One turn or mirror swaps these rows in pairs. Which row does each one swap with?
The rows were stretched afterwards, more along some directions than others.
k_261: [-11  -7  12  15 -18  -4  13 -25 -29  -6 -20  10 -17  12   0  -3 -17  16
   9]
k_550: [-23   5   8  14 -29  -5 -12  -4 -10 -33  12  -7 -22  15 -17 -12   0  -4
   7]
k_717: [ 18   9 -18  -5  -2  -7  12  -3 -19   8  -3  26   3  12  37  11  -7 -14
  -2]
k_531: [  4  12 -10  12  11  10  -9  16   2 -21 -10  25  16  -8  12 -22 -10  -7
  -5]
k_532: [ 19 -24  18  19  12   4 -10 -14 -16  28  -6  38 -19   9  28  -6   8 -14
 -19]
k_188: [ -1 -10   4  12  -8  22  20 -14 -43  11   8  26 -30  23  18  -6   5  -9
  -5]
k_244: [  1 -19  -9   6 -15  -7 -20   4 -23   0 -12  17 -23   9  -4  22  14 -16
  14]
k_564: [ -2 -24  -9   7  13   4 -28   1   7  -5 -17   7   5   4  -9  28  19 -13
  11]
k_786: [ 16  -8  29  20 -23   0  11 -30 -30   7  14  24 -39  15  18  -6   7  -8
 -25]
k_915: [-21   3  13   6 -33  14 -22  -7  15  15   2  21 -28  -7 -17   5 -15  -1
 -18]
k_651: [ -3 -22  16  21 -20   2 -23 -30 -24 -11 -24  30 -49  14  -6   9  -2   3
 -25]
k_197: [-40   0  42 -13  -7   3 -38  29  12   0  17 -10   6 -12  -7   1   3  -3
 -14]
k_858: [ 17 -10   3  15  10 -19 -22  -4   1 -25 -36  20   6  -5   9  -9  -9   1
  -2]
k_948: [  5   1  22 -19  -8   9  16   3 -27  -6   7  -2 -12  18  22  -1   2   3
   2]
k_293: [ -7 -28  14   4  21   4 -17  -5   9   4  -6  -2   6   3  -4  14  14 -18
  14]
k_720: [ 30 -14 -27  21   8  -8 -36   5   3 -24 -32  27  12  13 -13   6  15 -19
  -3]
k_99: [  4  -9  22 -10  -6  10 -11  15 -12  -5  -8  11   8   4  -5   2  23   3
 -10]
k_121: [-34  -8  30  11 -23 -12 -51  -1  -5  -9 -25  15 -28  -2 -16   6 -14   8
  -5]
k_689: [  0  -5   0   2 -12   5  -5 -17 -12 -13  -7  10 -25  12  14  30 -34  -4
  17]
k_622: [ 10   0 -18  -5  -7 -16  22  -7 -13 -25 -13  12  -1  15  -9  31 -11  -2
  28]
k_214: [  2 -32  26   6 -11 -14  -7 -14 -36   3   2   5 -29  22  13   2  27  -7
  -8]
k_189: [  1  20  -1   1 -19   1 -15  -9  -3   1 -12  37  -9  10  23 -15 -15   5
 -32]
k_377: [-12  -5  40 -26   1  22  -7  21   8  18   7  16  15   8  10   9  14 -10
 -20]
k_474: [-30   0  27  -4  -9  11 -17  15  10   0  24 -12  -6 -14   0 -16  -2  -4
  -5]
k_44: [  8  -5  12   3   7 -20 -25  28  -6 -13  -2   3  20  -1  -1   6   6 -23
  -3]
k_968: [-26   3   3   5   1  20   0  -7   2 -13 -11  -1 -15 -17  24  20 -30  16
  11]
k_537: [ 19   2  -7  -6 -19 -11  11  19  -2  11  -1  10  14  -3  13 -13 -15   6
   6]
k_793: [-12  -3  42  -8   0   0 -28  26  10  11   9  -1  16  -5   8 -15  13   5
 -25]
k_438: [ 25 -16  15   4  28 -16   6  10 -14  -1  -8  18  33   3  11   0  31 -33
   4]
k_690: [ 11   2 -18   4  -3  -3  22  -4 -38  -6 -16  43  -7  27  34  15  -6 -16
   1]
k_339: [ -1   0  19   7 -39   5 -22 -24  -4 -15  -5  21 -37  12  -2  -3 -16   7
 -18]
k_140: [ -9  16  -2  13 -25  -1  -1 -11 -25 -20 -25  45 -21  17  22 -11 -22  10
 -22]
k_900: [ -8  -8  -4  -6 -14  -7  -2   3 -16 -18 -23   1  -8   7  -3  32 -38   7
  20]
k_471: [ 15   0  -6   2 -24  -3 -24   5  13   8  -8  28 -13  14   1   3   8  -9
 -22]
k_12: [ 23  -6   5  -9  20  -5  -5  29  -8  -3  -2  19  20   3  24  -4   2 -24
  -2]
k_326: [ 23 -21  18  21  10   3  20 -23 -27  26   1  39 -20   8  14  15  11 -17
 -11]
k_456: [ 18   4 -15  -9   9   0   6  34   6   0  15  -4  25   6  20   1  11 -15
   5]
k_95: [-12   3   9   3 -11 -21 -28  18  15 -20 -16   0 -11  17 -21  18 -19  -5
  -1]
k_774: [ 24   6 -30   3 -13  12  13  -7  -2 -11 -16  21   3  21   7  16 -40   6
  19]
k_155: [ -5 -13  -1   7 -14  -1   3 -11  -2  19   3   7 -21  -7  -5  34  -3 -18
  13]
k_411: [ 17   9 -13   6 -24  -2  25   0  -5   2  -5  22   4  -4  -5  -1 -21  12
   4]
k_153: [ 11  -1  -3   9 -15  -6  20 -12 -15  -2  24  21  -1  14   8 -19  28 -28
 -18]
k_815: [ 19 -20 -14  -2  28   7  -7  20   0  10  -6   4  24   8  19  20  16 -12
  14]
k_96: [-18  -2  22   6   9  10 -12 -26 -13 -26 -34   1 -26  11  19  10 -37  24
  12]
k_567: [-16   7 -10  12  12   9  -2 -11   3 -15  -4  21   5  11  15   0 -30 -12
   2]
k_539: [ -3  26  -9   8  -5  -2 -16  -4  20 -38  -6  14   3  -2 -11   6 -28  -6
   3]
k_521: [-22   0  34  16  -5  -4 -10 -28 -18 -20  -4  25 -43   8   2   9 -12   3
 -16]
k_75: [  5  -9  20   4  22  -2 -26  12  15   2  -9  11  17  12  11   1  10 -11
 -14]
k_890: [ 26  -1   1   6   9 -15   5 -11  -5 -15   8  18   4  11  -3  21  24 -39
   4]
k_467: [ 21 -16 -31  18   1 -18  -3   0  -7 -16 -13   7 -25  25  -7  36   9 -25
  16]
k_264: [ -5   3  -1  -3  -4  -9 -14  13   6   6  -2   5  -7   2  19  27 -24  -9
   7]
k_281: [-26  -5   1   0  -7  10 -30   4  -5 -19 -21   7 -14  16   8   1 -39  21
   4]
k_781: [-20 -12  25   2  22   8 -16   3 -13 -15 -23  -1   1  -8  12  28 -18  10
  16]
k_615: [ -7 -22   6  18  10   1 -15 -15 -15 -18  -4   8 -17  33  -9  19  12 -27
  19]

k_537 pairs with k_532
k_890 pairs with k_539
k_214 pairs with k_281
k_471 pairs with k_264
k_438 pairs with k_531
k_968 pairs with k_377

One turn or mirror swaps these rows in pairs. Which row does each one swap with?
The rows were stretched afterwards, more along some directions than others.
k_296: [ 12   7  -5 -15   3 -17 -10  -4 -31   2 -22   1   5  21   0   4]
k_412: [ 27  20   2   0  17 -14 -28  -2  -2 -20 -19  -8   5  13  -1   0]
k_254: [-15  21  -7 -11 -21 -61 -19   8  14   6  -4  -5 -12  -7   4  17]
k_760: [ 24   4   1 -22  11  -7 -32  -7   2 -17   4  -1 -13 -20   0   3]
k_97: [ 26  -6 -18  -1   0 -15 -20  -6  22  -6   1  16 -32 -14  -5  12]
k_130: [  0  15 -12   5   2 -33 -16 -14 -26 -18 -18 -16  -5  17  27 -18]
k_918: [ 21  -1  -1  15   9  -6 -10   2  18 -15  23  26   2  -5  -4   8]
k_9: [ 16   6 -11  11  19 -36  -7  11 -15  -7 -13 -11   5  11  10 -11]
k_752: [  7  13  -1 -32   6  -6 -16 -20  -7  18 -34   0   2  -2  -7  -4]
k_982: [ -5   8   6  29  -4  13  30 -21   2  11  -9  16   4 -15   4  -1]
k_84: [  1   8  -9 -24 -20  -9 -17 -16   4 -16 -13  -9  -7 -15  13  11]
k_988: [  7   9 -23   8 -13 -37  -2   2  21   5   2   1 -29  -4   5  -4]
k_959: [ 30   5  -8  26  10  -4  -7  -6  21 -15   1  13  -3  22   1   9]
k_320: [ 22   2  -3  33  32   3  30  17  -9  29 -11  25  12 -11  -5 -20]
k_818: [ -9   9  -1   2 -16 -17  -1 -20 -25  17 -14  -9 -15 -18   5   4]
k_166: [  3  27   0  11  -6 -48  -5  -2   7  -5  -5  10   5  27   6   4]
k_609: [ -2  18  -6  11  -3 -33  13 -13  18  13 -20  -1  25 -14   4 -17]
k_812: [-16  13  -2 -20 -29 -27  -5 -31 -11  17 -30  -9 -13 -15   5  17]
k_277: [ -8  21 -12  30 -10 -40   6 -10  28   0  -7   6  -9  -7   5  -4]
k_644: [ -8  10   4  10  15 -12  -1  -9 -15 -16  13   7  -5   0   8 -13]
k_297: [ 24  -1 -12 -17   6  -6 -16   5 -24  -1  -7  21  -2 -11  -1   5]
k_45: [  2  34  18   7  20 -13 -14 -35  15  -1 -13  11   8   9   1   3]
k_414: [ 22   9   2  -7  11  -8 -16 -13 -28   9 -26  -7   7  24  -3  -4]
k_43: [ 16  21 -15  29   2  -3   2 -16  21  -1  -1  22 -26  -9   4  10]
k_842: [  1  18 -10  26  23  -3 -10 -19 -22   4  -5   3 -15   2  24 -12]
k_979: [-10  13   3 -13   9 -13  -8  -3 -35   6 -10  -7   2  -6  11  -2]
k_240: [ -3  27   7  23  19 -19 -16 -18  21  16 -10  19  -1  -2  11   1]
k_487: [ -4  13   8 -23 -15 -46   4 -17 -18  30 -33 -18   8 -12   3  -1]
k_828: [ 28   8 -11 -22  -1 -16  -9  12   4   7 -30   2  10  -6 -16   8]
k_549: [  5  41  -7  24   9 -51   3 -17  25  15 -26  -1   0  26   4 -14]
k_177: [ 26   9   6   9  26  -1   3 -19 -12  22 -24   2  -7   8 -10 -17]
k_620: [ 37 -15  -2  -8  -4   8 -11 -18 -12 -16  -5   1 -26   7  -2   8]
k_919: [ 21   9 -16 -15  20 -32  -8  13  -9   1 -12  -9   8   0   5 -32]
k_519: [ 10  12  -4 -26   2 -37 -19   9   0 -17 -10  -3   7  17  -3  -9]
k_654: [  6  19  -9   2 -30 -16  13 -27  17  12 -29   8  -4 -18   3  11]
k_850: [ -6  30   2  24  14 -15  -9 -25  17  -3 -13  18  15  32  14  -9]
k_773: [ 12  13 -10  -8  11  14 -10 -43   7  -3 -28  -3   6  10  13 -13]
k_469: [ -1  20 -25  22  10  -9  29 -14  10  22 -11  21  -1 -10  12 -23]

k_620 pairs with k_130
k_43 pairs with k_549
k_9 pairs with k_97
k_487 pairs with k_297

